First come named moves, each a turn or a mirror, each shown by rows before and after it. For each pair of rows after them, which moves, in which order, take the first row to the second? The first pair is done for you.
z262:
[ -3   2   7   9   6   3  -4  -9   5  -2 -12  -8  -9   2   2  -7  -5  -1
  -1   8   8  -2   2   5 -11 -10   3  10   5   4  -2  -8  -3   8  -1  -6
   1   5   8 -13  -6  -1  -5]  ->  [ -8   4 -11   7   6   5  -1 -10   2 -13  -7  -5  -1   1   3  -6  10  -2
  -6   5   0  -6 -12   7 -10   2   6   6   6   1  -4  -7  -6   7  -2  -7
   2   1  -2 -11   0  -2   4]
[ 12   0   7   3   0  -8  -5   5  -1  -3  12  -6   7 -10  -8  14   3   1
   8 -10   9   2   8 -15   2 -11 -17  -3   3   6  -3  14   0  -8   4  13
  -4   2   4   3   9   4   1]  ->  [  9   1  -3   2   0  -7  -3   5  -2  -9  15  -4  12 -11  -7  14  12   1
   4 -11   4  -1   0 -14   2  -4 -14  -5   3   4  -4  16  -2  -8   4  13
  -3  -1  -2   5  13   3   7]
[ -8  -4 -16 -11   5 -12   8  11  -1   0  -4   0  -2   5  10   6  -1   9
   4   2  -9  10   5   4   8  -7  -5  -4  -1 -15  11   1  -1  -4  -7   1
   2   6  -4  10  12 -16   4]  ->  [ -5  -5  -9 -10   5 -13   8  11   0   4  -5  -1  -5   5  10   6  -7   9
   6   3  -6  12  11   3   8 -12  -6  -3  -1 -14  11   0   1  -3  -6   2
   1   8   0   9   9 -15   1]
[ -9  -3  -3 -14   3   0   9   6   3  17   3   4 -10  11  -7  -9  -9  -4
   9  -1   2  -3   3   3   8  -5   4   9  -8  -7  -5  -5  12  -3   1  -5
   6  -4  10  -3  -2 -14 -10]  ->  [-13  -1 -17 -15   3   2  11   5   1   9   6   6  -4  10  -6  -9   3  -4
   5  -3  -4  -7  -9   5   9   5   7   6  -7  -9  -7  -4   9  -4   0  -5
   7  -8   2  -1   3 -15  -3]
z892:
[  9  -3  -4  -6   1  -8  -3   1   2   7   0  -3  -4   9  -8  -1   0   0
   0  -7   1  -1  11   4  -6   8  -3   6   9  -1   2   5   1   0 -12  -3
  -6   3  -4  -4   2   2  -8]  ->  [  8  -4  -4  -3   1  -6  -3  -2   3   4  -5  -4  -5  10  -6  -2  -1   0
  -1  -5   1  -2   9   8  -8   7  -1   7   9  -2  -1   2   1   2 -12  -4
  -6   3  -4  -7   2   3  -9]
[  0   2  -5   4   3   3   2  -1  -2  -5   2  -2  -2  -5  -9  10  -5   1
  -2 -10  -5  -3  -9  -1  -2   0  -5  -3  13   8  -4  -3  -1   4   1   3
 -11  -7  -4   3   1   4   4]  ->  [  3   3  -3  -1   3   1   1   3  -3   0   5  -2  -2  -4 -10  12  -9   1
   1 -13  -5  -1  -6  -5   0   0  -5  -4  12  10   0   0   0   4   0   4
 -11  -7  -1   4   1   2   3]
[  0   2 -13 -13  -2   3  -1  -7   1  -2   4  -1   3 -14 -14  -3   1 -11
   6  -3 -21  -5 -12  -2 -12  11   0   6   4  -4  -6   1  -2  -1   4   9
   7  -3 -11   7   8  -4   1]  ->  [  3   3 -10 -19  -2   0  -3  -3   0   6   7   0   3 -12 -14  -2  -3 -12
  10  -6 -20  -2  -8  -7 -10  11   1   6   2  -2  -1   5   0  -2   3   9
   8  -3  -7   8   7  -6  -1]
[ -4  -6   5  -3  13   3   3  -2  -2  18   2  -5   2   5   3   3   0  -1
  -5  -3   9   9  -7   0  -9   3  -3 -16   3  -3   4  -2  -4  -2  -6   1
   3  -3   1   9   0   1   1]  ->  [ -4  -6   6  -3  13   3   3  -3  -1  18  -1  -6   0   7   5   2  -3  -1
  -5  -2   9   9  -7   1 -10   1  -1 -14   3  -3   3  -4  -2  -1  -7   0
   3  -3   3   7  -1   0  -1]
z755:
[  6   1  16  11  -6  10   1  -2   5   0 -10  -5  -8  -7   6   4  -7   0
  -2   5   2   3  11   0  -6 -15   1  -6   8   6   1   1  -2   2  -1   5
  -8   4   8  -3  -5   9  -5]  ->  [  5   1  14  11  -7  11   0  -4   7  -2 -13  -5  -8  -6  10   2  -6  -1
  -3   7   3   4   9   1  -7 -16   3  -6   7   6   1   0  -1   3   0   5
  -7   3   8  -4  -4   9  -4]
[ -2   1   3  13   0   0   2  -5  -1  -9  -7   0  -2  -9  -7  -6   7   4
  -7  14   9   3   1  -2   0 -11  -9   5   0  -1  -1   0   1  -2   9   5
   0   5  -2  -1   2  10   0]  ->  [ -1   1   0  13  -1   1   1  -7   0 -11  -8   0   0  -8  -5  -5   8   3
  -8  14   9   3  -1  -1  -2 -10  -8   5   0  -1  -1  -1   0  -1   9   4
   0   5  -3  -2   3  10   2]
[ 11   1   2   5  -3   7 -11 -13  -4  -4   5 -12  15   2   3   6  -2   3
  -7   0  -6   3   3   7  -7  -1   3  -5   3   0   0  11  -8   7 -15  -3
  -8   4   2   0   0   4   8]  ->  [ 11   0   7   6  -2   6  -8  -9  -5  -1   9 -12  13  -1  -4   8  -4   4
  -4  -2  -5   3   7   6  -6  -2   0  -7   5  -1   0  12  -9   4 -15  -2
 -10   4   4   2  -3   4   5]
[ -5   2  11   3  -1   4   0  -6  10  -1  -6  -3  -7  -5   3  -6  -5   1
  -2  13   8   5   4  -3   2 -15  -3   5  -5   3  -3  -3   2  -5  11   3
   4  -2   6  -1   3   6   3]  ->  [ -4   4   5   3  -2   5  -2 -10  10  -5 -10  -3  -3  -3  10  -7   0   0
  -5  14   6   5  -1  -2  -1 -10   0   5  -6   5  -3  -3   0  -1  10   1
   5  -2   4  -2   6   6   6]
z559:
[ -1  -6 -15   1  -7   1  -4 -13  -6   0 -16 -12 -15   3  -3   4  -5 -14
   4  11  -6 -16   4  15  -7  14  10   6   8   3  -5   0  -7   7  -4  -5
  -4   1   0 -17  -3 -10 -11]  ->  [ -2  -6 -15   0  -7   1  -4 -13  -5   0 -16 -11 -16   3  -3   4  -4 -14
   5  10  -7 -17   3  15  -6  14  10   6   7   2  -6  -1  -7   6  -4  -5
  -4   0  -1 -17  -3 -10 -11]
[  3  -4   6  15  -3   4  -5 -13  -3  -6   0  -3   1 -10  -1   7   5   4
  -7   1  -4  -1   4   3  -7   5  -1  -7  11   4   0   2  -6   8  -2  -1
  -8   2  -2   4   0   6   5]  ->  [ -8  -4  -1  12   0   6   3  -9  -4  -9   3   1  -2 -11  -8   2  10   5
  -6   1  -6  -7  -4   7   0   5   1  -6  11  -3  -6  -2  -2   0   3  -1
  -5  -4  -7   5   1   4   5]
[  7   3  -1   3  -2  -6   3   1  -4   0   7  -9   2  -6 -10   3  13   7
   2  -3  -6   7   8   0  -1   3  -8  -9   9   3   0   2  -3  -8  -7   5
  -1   5  -1   5   4   2   6]  ->  [  3   3  -4   3  -2  -5   5   2  -4  -1   8  -8   1  -7 -12   2  14   7
   2  -3  -6   5   5   1   2   3  -8  -9   9   1  -2   1  -2 -10  -5   5
   0   3  -3   5   4   1   6]
[ -8   4 -24   6   1  10   9 -11  -3 -17  -5   1   3  -6   0  -2  20   0
 -17   6 -11 -13 -23  11   0   6   2  -3   8  -9 -14  -9  -1  -2   1  -1
   5 -10 -12  -5   3   9  10]  ->  [ 21   6  -6  12  -6   6 -10 -20  -1 -10 -12 -10  10  -4  17   9   6  -3
 -18   4  -7   1  -1   1 -19   5  -3  -5   9   8   2   2  -8  17 -13  -1
  -5   6   2  -5   3  15  10]
z651:
[-1  2 -3 -3  1 -5  6  9 -2  3  9  4  2 -2 -9  3  3  3 -1 -4 -4 -2  2 -4
  4  8 -2 -3  1 -4  0  3  0 -6  1  6 -2 -2 -3  4  0 -3  3]  ->  [ 7  3 -3  0 -1 -4  0  3 -2  1  5  1  6  0 -2  7  2  2 -3 -5 -6  0  4 -4
 -3 12 -1 -4  3  1  3  5 -3  2 -5  4 -5  2 -2  3  1 -2  4]
[ 11   3  17  -6   0  -6  -5   7   3  12   0   1   3   3   2   2 -12  -2
   4   0  14   9  13 -12   4 -12  -9   2 -11   4  12  11   0  -1   1   4
   3   1  15   9  -2   5  -4]  ->  [  4  -3  23   0   5  -3   5  11  -1   9   4   1  -3  -1 -19   5 -13   1
   6  -1   8   2  16  -2   6  -8 -13   1   0  -6   1   4   1  -6   1   1
  -4   0  11   6 -10   4 -12]
[ -7  -8   7   9  -5   8  -3  -3  -6  -7 -11   1  -7 -10  -7   2  -1   4
   0   3  -7   0   2   8  -8   7   3   3   2  -6 -12   0   6  -3 -10   0
 -12   6   0 -10  -3   6  -3]  ->  [ -1   1  -2  -2 -11   4 -12  -4  -2  -4 -15   3  -1  -5  16  -4   1   2
  -1   6   1   8  -3  -6  -6  -1   8   6 -13   3   0   8   6  -3  -6   5
  -1   5   5  -4   8   6   7]

Each pair is two moves apart.
[  9   8  -5  -8  -7  -9 -14  10   7   6   1  -4  21   2  15   0  -7  -4
   7   6   6  10   0 -18  -1  -8   1  -4  -7   1  26  19 -11   6   4   8
  11   4  14   1  -2  -2  14]  ->  [  6  -3  18   5   1  -7  -4  15   2  10   8  -8  10  -6 -17   9 -17   0
  13   2   3   6  18  -7  -2  -7 -11  -6  11  -9  16  13 -10   3   1   5
  -3   8  14  -4 -18   0  -3] | z651, z559
[  4   4 -11   3  -3   5   5   0  -1  -9   5   1  12 -11   7  -1  11   6
  -3   5   6  -4  -7  -7   2  -2  -6  -7   5  -1   1   4 -10  -5   5   3
   6  -5  -7   2   8   3  10]  ->  [ 11   5   2  -5  -2  -1   2   8  -1   8   9   1   8  -7   6   0  -3   6
   5   0  10   2   6 -17   5  -9  -7  -6   1   3  10   8  -4  -6   4   4
   7  -3   4   4   5   0   2] | z892, z262
[  6   3   7  10   5  -4  -8  -1 -12   3  -9  -3   9   3 -10  -8 -15   0
   1   2  -8   9  11   8  -4   3   3  -7 -10   4  -4  -4   1   3  -1  -4
  -4  18   5  -9   1   2 -17]  ->  [ -6   2  -2  14   7   0  -1  -2 -12  -7  -8   0   7  -1 -16 -13  -6   1
  -2   6 -10   3   0  15   0   4   3  -7  -7  -3 -13  -9   1  -4   5  -3
  -2  13  -3 -10   2   3 -14] | z892, z559
[  1  -7   6   4   2  -8  -2  -1   3   5  -4  -3  -6   5  -1   2  -6  -6
   0   0   0  -2   8   7  -5  -3  -4   1   0   4   2  -5   5   5 -10  -7
  -4   1  -1  -2  -6  -3  -5]  ->  [-9 -7 -3  2  3 -6  4  2  1 -1  0  0 -6  4 -6 -1  2 -5 -1  0 -3 -7 -2 11
  1  1 -2  1  0 -2 -4 -8  7 -1 -6 -7 -1 -5 -7 -2 -5 -5 -3] | z559, z262
[ -5   2 -15   2  -3   6   5  -9   0 -10  -6  -4   3  -1   8   1   9  -1
  -8  -3  -3  -5 -12   0   1   6   7   3   1   0   1  -3   2  -1  -3  -1
  -6  -1  -4   1   3  -4   7]  ->  [  5   0  10   1  -2   1   2  -2   2   8  -4  -7  -5  -2   1   4 -10  -1
   2  -5   7   4  11 -10   3 -10   0   4  -1   3   8   0   6  -4  -2   2
  -8   5  10   3  -4  -2  -4] | z892, z262
[ -2   1   3  -2   1   1   5  14  -9   1   9   3   3  -6  -8  -3   2   3
   1  -4   7   1   4  -5  11  -4 -14  -5   4  -8   2   4   5 -12   5  15
   5  -2  -4   6   0  -2  -5]  ->  [  6   6  -1  -6  -3   0  -4  10  -7   1   5   2   8  -2   9  -3   2   1
  -1  -4  10   7   4 -12   7  -4 -11  -5  -2   0  10  10   3  -6   2  16
   8   0  -1   8   6  -1   1] | z651, z651
[  8  -7   0  -3  -5  -9  -5  -6   2   1  -4 -15  11   6  10   3 -11   5
  -5   1 -16  -2   8   8  -6  10   6   0   9  13  -9   1  16  22  -4 -16
   1  11   5  -5  -3   2  -6]  ->  [-12  -6 -15  -6  -1  -6  11   2  -1  -7   8  -7  11  -1  -6  -1   5   8
  -5  -1 -20 -11  -8  12   8  14   5  -4  10   0 -19  -2  17   6   6 -12
   7   0  -9   0  -1   1   0] | z559, z892
[ 15  -1 -12  -7  -6  -8  -5  14 -12  -7   4   3  -3   8  -3   5   0  -5
  -6  -9   3  -7 -13  -9 -10  -4   6   3  -2   4   4  -6   1  20 -14   3
   7 -21   5  -6  -1  -3   4]  ->  [ 10  -2 -11  -8  -4  -9   1  20 -13  -4  11   6  -6   5 -12   4   1  -4
  -3 -10   4  -9 -13 -10  -4  -6   4   2  -2  -1   1  -6   3  13 -10   5
   8 -24   4  -4  -3  -4   3] | z755, z651
[ -2  -5  12   9   4   5  -3   3  -4   7  -9   0 -17  -1 -10  -6 -15  -1
   3   3  -1  -4  13   6  -2  -4  -4   0   8  -6  -1  -8   8   0   1  -1
  -2   1   2  -9  -8  -2 -13]  ->  [ 11   0  -2  11  -1   5 -13  -5  -7  -4  -8  -4   0  -1   5   3  -4  -4
  -6  -2  -9  -1   8   2 -15  13  -1  -8  10   4   8   2  -2  14 -11  -1
  -8   6  -3  -5   2   1   0] | z262, z559
[  8   7   7  -1  -5   2  -1   2   2   3   4  -2   2  -9  -1   5  -2  -4
   1  -3   0   5  13  -8  -5 -10 -10  -1 -12   5   4  12  -4   1  -1   3
  -3  12   4   0  -3  -3   2]  ->  [  5   4   7   5  -5   6  -2  -6   6  -2  -9  -4  -3  -6   5   0  -5  -4
  -3   4   0   3  10   1  -9 -13  -6   4 -11   5  -3   4  -2   6  -1  -2
  -2  13   4  -8  -5  -4  -1] | z892, z892
[  6  11   5   2  -4   2   2 -10  10  22  -1 -10   3  11  15  -5   3   3
  -6   1  17   5  -2 -11  -4  -5  15  -5  -4   4   5   7   3  -6   3  10
   5   6   5 -12  -1   7   6]  ->  [-10   3   8  10   3   6  15  -8   8  17   1  -8  -6   5  -7  -7   5   6
  -5   4  14  -4  -5   2   2  -5  11  -4   6  -9 -10  -4   6 -14   8   9
   1   2  -3 -17  -9   7  -1] | z892, z651
[  1   3   3  -7   5  -1  -8   3  -5   3   8   1   4  -1  -4   0  -1   5
  11  -7   9   5   9  -3   4 -10 -15   1   0   7  10  14   8   1   0   4
   5   1   0   2   0   1   3]  ->  [ -1   5  -6  -7   5   0  -7   1  -6  -3  10   2   9  -2  -2   1   7   5
   7  -9   5   3   2  -3   3  -3 -13  -2   0   6  10  16   5   2  -1   4
   4  -1  -5   4   5   1   8] | z262, z559
[ 7  7  9 12  3  5 10 -9  7  5 -2 -6 10 -5  3  6 11  1 -2 -5 -3  8 10 -4
  2 -4  0 -5  2  7  5  4  1 -2 -2  7 -9  1  3  6 10 18  3]  ->  [ 6  7  8 12  4  5 11 -8  7  5  0 -5 10 -6  1  7 11  1 -1 -5 -4  7 10 -5
  4 -2  0 -6  3  6  4  5  1 -4 -1  7 -9  0  2  7  9 18  4] | z262, z755
[  4  14 -16 -11  -6  -3  -5  -3   2  -2  -1   3  13   0  17   1  13   1
   0   0   0   4 -14 -18   7   0   6  -9  -3   5  13  10  -7  -6   2   2
   8  -5  -4   7  11  -1  16]  ->  [ 12  12   5  -9  -7  -5 -11  -5   8   9 -12   0   4   3  21  -1  -5   1
   4   5  10  12   2 -20   3 -16   4  -2  -5  10  16   6  -3  -1   2   1
   7   1   9   2   4   1   6] | z262, z755
[  3   5   7 -12  -3  -8   2  15   4  16   5   5  -1   6  -3   5 -10   0
  12  -1   5   6   4 -16   6 -12  -1   1  -7   7   6   6   6 -12   6  10
   4  -3   8   8  -1  -2  -6]  ->  [  7  -5  14   3   2  -4   3   8  -2   8   4  -2  -1   2 -18  18 -11   1
   8  -5  -8  -1  12   1  -8   5  -4  -4  13   4  -3   1   1   0  -8   3
 -14   4   4  -1 -10   0 -14] | z559, z651
[  4 -10  29  14  -7   1  -7   4  -7  -5  -7  -1  -8 -12  10   6   0  -7
   4  21  12   5   2  -1  21 -19 -12   5  -1   2  -3  10   2   0  18  -7
   4   5  16 -22 -11  14   4]  ->  [  2  -1   0   0  -7  -2  -4  14 -16 -11  16   5   9 -14   7  13  24  -8
   2   7   0   2 -16 -10  28   6  -9  -7  -3   1   6  25  -4  -5  15  -3
   6  -3   3  -8   0  10  21] | z262, z892
[  8  -6  15  14  -8   4  -3  -5  -2   4   0  -9   2  -5   3   6 -11   1
  -1   0   7   0  17  -4  -2  -4 -10  -3  -2   7   1   2  -1   8  -2   3
  -4   7   4   2  -6   3  -3]  ->  [ -6   1 -11   3  -9   5   3   0  -4  -5   9   0   9  -5   9  -1  10   0
  -4  -1   3  -5  -7  -8  10   2  -4  -5 -12   2   0   5  -1  -3   8   7
   8  -5  -9  10   5   0  12] | z651, z262
[ 3 -1  4  0  1  0 -3  3 -2  1 -1 -7  1 -3  1  4 -2  1 -3 -6 -2  1  5 -1
 -5  5 -3 -1  2  2  3  4  0  4 -7 -5 -9  4  0  2 -2  2 -1]  ->  [ 0  3  4 -6  0 -2 -2  7  1  6  0 -4  0 -3  5 -2 -3  1  0 -4  4  3  3 -8
  2 -3 -3  2 -6  2  6  5  3 -2  0 -2 -1  1  3  6  0  2  1] | z755, z651
[ -8  -3  10   4  -6   3   2  -1   1   3  -8  13  -7  -6   5  -5  -6 -11
  -6   6   4   0  -7   7   1 -10   5   1  -4  -2  -7 -10   5   4   1  -9
  -1   6   0   1  -7  -4 -11]  ->  [ -7  -1   8   2  -8   3   0  -1   2   5  -9  14  -6  -5  10  -6  -5 -11
  -6   7   5   1  -7   4   1 -12   6   2  -8   0  -5  -9   5   4   2  -8
   1   6   1   2  -5  -4  -8] | z651, z651
[ -3   1  15  10   0   0   2  -5   3  -2  -5   4  -1 -16  -6  -2   1   2
   1   7   8   6   9   3   1 -12  -3   6   0   1  -7   1  -7 -12  11   0
  -4   8   4  -3 -11   9   1]  ->  [ -4   4  10  10  -1   0   3  -6   3  -6  -3   5   2 -18  -4  -3   7   2
  -1   7   8   5   4   1   3 -11  -3   4  -2   0  -5   3  -9 -14  13   2
  -2   7   2   0  -8  11   7] | z755, z892
[  2  -2   2 -16   9  -6   1  10  -3   8  14  14   4   1  -7   3   0   6
   8  -8   5   5   0  -2  10   2  -2  -3  -3  -1   8   5   9 -12   8   8
  -2  -2   8  12   1  -3  -1]  ->  [ -2   0  -5 -17   8  -4   1   8  -1   4  11  15   5   2  -1  -2   5   5
   7  -5   5   3  -8  -1  12   1   0  -2  -6  -1   7   4  10 -12  11   7
   2  -4   5  12   4  -3   3] | z755, z262
[-2  3 -2  1  2 -2  0  7 -2  1 -4  1 -3  0 -7  1 -5  0  5 -2 -6  4  2 -2
  9 -2 -7 -4  7  2  1 -5 -4 -8  6  0 -3 -1  1  4 -3  0  7]  ->  [ 3  4 -1  2  2 -3 -4  4 -2  1 -5 -1  0  1 -3  4 -6  0  4 -3 -6  6  5 -4
  5 -1 -7 -4  8  5  4 -3 -6 -4  3  0 -5  2  2  5 -3  1  8] | z262, z559
[ 8 -2  6  3 -2  2 -5 -3  2  1 -2 -3  2  5 -1  5 -6 -4 -1 -1 -3  2  6  8
 -6  4  1  2  6  6  2  0  0 10 -9 -3 -7  7  8 -1 -4  2 -6]  ->  [-3  4 -9 -9 -3  0 -1  5  4  1  3  5  4  5  7 -5  4 -4  0  0  2  2 -9 -2
  8 -4  5  3 -7  3  4  3  3 -4  4  3  8 -3  4  7  4  0  3] | z651, z262
[ -8  -3   5   5   6   3   9  -1  10   5   0  -2  -6  -7  -6  -5   4  -4
  -1   4   3  -5   1   1   6 -13  -1   5  -3  -7 -18  -7  -7   4   5  -5
   1   3  -9  -1  -4   2  -6]  ->  [ -8  -1   3   5   5   3   9   0   9   3   3  -1  -4  -9  -6  -5   8  -4
  -1   4   4  -4  -1  -2   8 -12  -2   3  -4  -7 -17  -5  -9   2   7  -3
   2   2 -11   2  -1   3  -2] | z892, z755
[ -9   5  -5 -10   0   0   1   4   4  -6  -7   5  -7   6  -9  -9   3  -1
   0   4   2  -4  -7  -2   6   0   2   3  -1  -9 -16   3   5   1   8   2
   3   2  -5  -6  -3   2  -6]  ->  [  3   4  -4  -2  -2   0  -7  -3   2 -12  -8  -2   1   5  -5   1   4  -2
  -5   1  -5  -2  -2   0  -7  11  -1  -2   7  -3 -12   8  -2  14  -4  -1
  -7   9  -5  -7  -2   6  -3] | z892, z651
[-2 -2 -1  1 -2  3 -1 -2  6 -2 -5 -3  3  2  3 -3  1  1 -3  5  1 -2 -6  4
  2 -1  0  4 -3 -2 -6 -3  6  1 -5 -3  5 -7 -3  2  1  1  1]  ->  [-3 -2  1  5 -2  4  0 -3  5 -4 -4 -3  3 -2  0 -3  3  2 -4  6  2 -2 -5  4
  2 -2 -2  3 -1 -3 -7 -3  4  0 -4 -2  4 -5 -4  3  1  4  2] | z262, z892
[ -5  -2 -10   3   7 -14   0   0  -9   5   0   2   3   6   5   3   0  -2
  -1 -10  -3   5   1  -4  -2  12   3   0   3   6   1   2 -11   8 -12  -6
  -4   0   5  -3   2  -7  -1]  ->  [-11  -4  -8   5   9 -12   5   3 -11   5   3   3  -1   4  -5   3   1  -1
   1 -10  -4   2   1   0   2  12   2  -1   6   0  -4  -1  -9   3 -10  -7
  -4  -2   3  -4  -1  -8  -4] | z651, z651
[ -8   4   4   4   2  -3   5   2   0   1   6  -2  -2  -2  -8   2   3   0
   1  -1   7   4  -1  -5   6  -7  -8  -3  -4  -5   1   5   0 -10   9  10
   5  -7   0   7  -1   3   2]  ->  [ -5   2   9   0   2  -4   2   1   3   7  -2  -3  -8   5  -2  -2  -7  -1
   3   2   9   5   2  -2   4 -11  -4   3  -8  -2   1   0   7  -6   6   6
   6  -7   6   1  -4  -1  -6] | z892, z892
